One turn moves each row of this set onto another row. After a few examples, where does it send each row asked below?
vufa: [ 27.4   8.4  13.0   9.7  30.5 -12.3   2.5 -15.7  10.6  -1.3  15.7 -10.7
   2.8 -24.7   7.1   5.2  28.1]
mip: [  5.1 -12.1  22.5  32.2  17.0  -2.4  17.3   2.7 -34.1  -4.4   9.0  19.1
 -14.5  -8.8  19.1 -24.3   8.6]
zipe: [ 14.4  11.5 -21.7   9.4  13.5  17.8 -15.0   2.9 -23.5   0.1  25.5  20.9
  -0.6  -1.9  20.1  -1.7  12.2]
lup: [  3.3 -14.1  19.0  25.1  11.6  -7.5  25.6  -2.2 -27.7   6.6  11.9  25.6
 -13.2 -16.1  23.0 -20.0   5.8]
lokip: [ 10.6  15.5  -7.1  19.8  19.9 -30.2  -3.2 -26.9  -7.7  24.0   6.5   4.2
   8.1   3.4  -3.8 -25.6  -9.7]
Vude: [ 30.4  -7.5  31.5  -2.5  32.7  21.7   8.4  -3.9 -29.1  23.6  -2.9 -12.1
 -14.0   7.7  10.0  -4.7  12.8]
tup: [  4.1 -18.2  13.6  25.4  -2.5  -5.9  19.1   0.4 -24.4  -0.8   8.1  18.9
 -16.7 -20.5  14.3 -18.2   7.6]
lepi: [  3.2 -12.2  22.5  27.5  21.2  -4.3  12.5  -5.6 -26.3  -2.0  -1.2  20.5
 -16.5 -16.6  29.7 -23.0  17.4]
gel: [  6.0  14.8  -3.1   8.7   9.8 -20.4 -11.5  -8.9  -2.1  43.9   2.6   1.2
  10.5  13.4  -3.2 -15.3   2.6]
nok: [ 17.6   2.2  19.6  13.9  -4.0 -16.3 -13.5 -10.6 -10.8  37.8  -9.7  10.9
   2.4  16.7  12.0  -4.1 -13.4]
Nitep: [  3.4  16.0  -4.0   6.2   7.7 -16.7 -11.8  -7.4  -3.7  46.3   1.5  -2.4
   9.6  12.2   1.3 -11.3   2.2]
nopi: [ 16.5   5.0  16.5  17.2  -1.2 -17.7 -15.1  -9.8 -11.4  38.6  -9.9   8.8
   8.4  17.8   8.5  -5.2 -10.6]
mudeg: [ 25.0   2.5  14.2  22.6  12.5 -29.4  -5.3 -25.2  -9.7  13.2  -8.0   9.1
  -0.6   3.4  -0.2 -17.2 -23.6]
nes: [ 34.0  -0.5  30.0  -7.7  11.2  11.5  11.8  -2.1 -30.2  21.7   9.5 -28.1
 -10.6   5.6  11.7  -9.6   2.7]
Sek: [  1.7  -4.6  24.2  20.5   7.8  -3.6  19.5   3.8 -31.4   4.7  11.7  24.3
 -15.1 -15.7  28.8 -22.2   4.4]
Kipob: [ 25.1   5.2  19.6   4.6  28.8 -16.9   5.9 -10.2   6.8  -8.0  19.5 -13.5
   1.3 -23.3   8.9   7.3  19.8]
mumov: [ 20.5   1.2   8.4   3.8  38.9 -14.3  -2.5 -18.4   2.7  -9.0  16.9 -16.0
   0.9 -13.9  22.0  -0.5  30.1]
Pef: [ 12.5   1.7  12.5   8.2  35.6  -9.4   5.1 -15.8   2.1  -6.8  11.6 -19.1
   6.7 -24.0   8.5   3.0  27.1]
Padom: [  7.4   7.1 -15.1   2.6  12.3  20.8 -17.4  -8.5 -19.8   6.5  24.5  18.8
   0.1   3.7  29.9  -4.2  21.6]
viv: [ 13.7  -3.6 -19.2   1.7  23.0  18.9 -14.0  -0.9 -24.2   7.7  24.2  15.6
  -6.3  13.8  23.7  -4.8  21.0]
noru: [ 28.7  12.0   8.5  12.3  18.3  -7.0   1.0 -22.8   1.9  -3.5  16.2 -22.1
   0.5 -26.2   8.0   5.1  24.4]
kuvik: [ 35.7  -3.3  34.8 -14.2  24.9  20.0   1.3  -3.9 -22.7  16.3   6.4 -12.5
 -11.4  12.3   9.9  -9.7   7.1]
tuzo: [ 14.8   7.3 -21.8  -1.9  -0.5  19.8 -18.5   1.1 -22.7   4.1  18.0  12.0
  -5.6  -1.5  21.1 -18.1  13.1]
nop: [ 18.8  11.5 -20.3   6.4  12.7  18.6 -21.7   4.4 -22.6   4.9  17.7  18.7
   2.1   2.5  26.4 -10.1  14.7]
tosig: [ 31.1   7.7  26.9 -16.4  26.8  22.5   6.2   0.0 -26.7  21.9   2.3 -17.8
  -5.7  -0.7   7.8  -5.4   1.6]
Botet: [ 21.7   0.9  13.9  19.2  11.2 -27.6  -7.5 -25.4 -10.7  17.3 -11.3  10.1
   5.2   4.7   1.2 -16.4 -23.3]
Fime: [  8.5  17.9 -12.3  21.2  21.1 -28.8  -3.4 -21.9  -7.2  22.4   6.8   0.8
   6.3   0.4  -5.7 -25.0  -8.1]
finil: [ 33.4  -2.6  28.2 -14.8  26.8  14.5   9.5   0.1 -30.0  21.6   1.6 -19.8
  -3.7   6.2  14.3  -9.7  -2.2]

Sek -> tosig
Fime -> mudeg
Where do these go?
nes -> tuzo
mumov -> lepi
mip -> kuvik
gel -> lokip
nop -> vufa

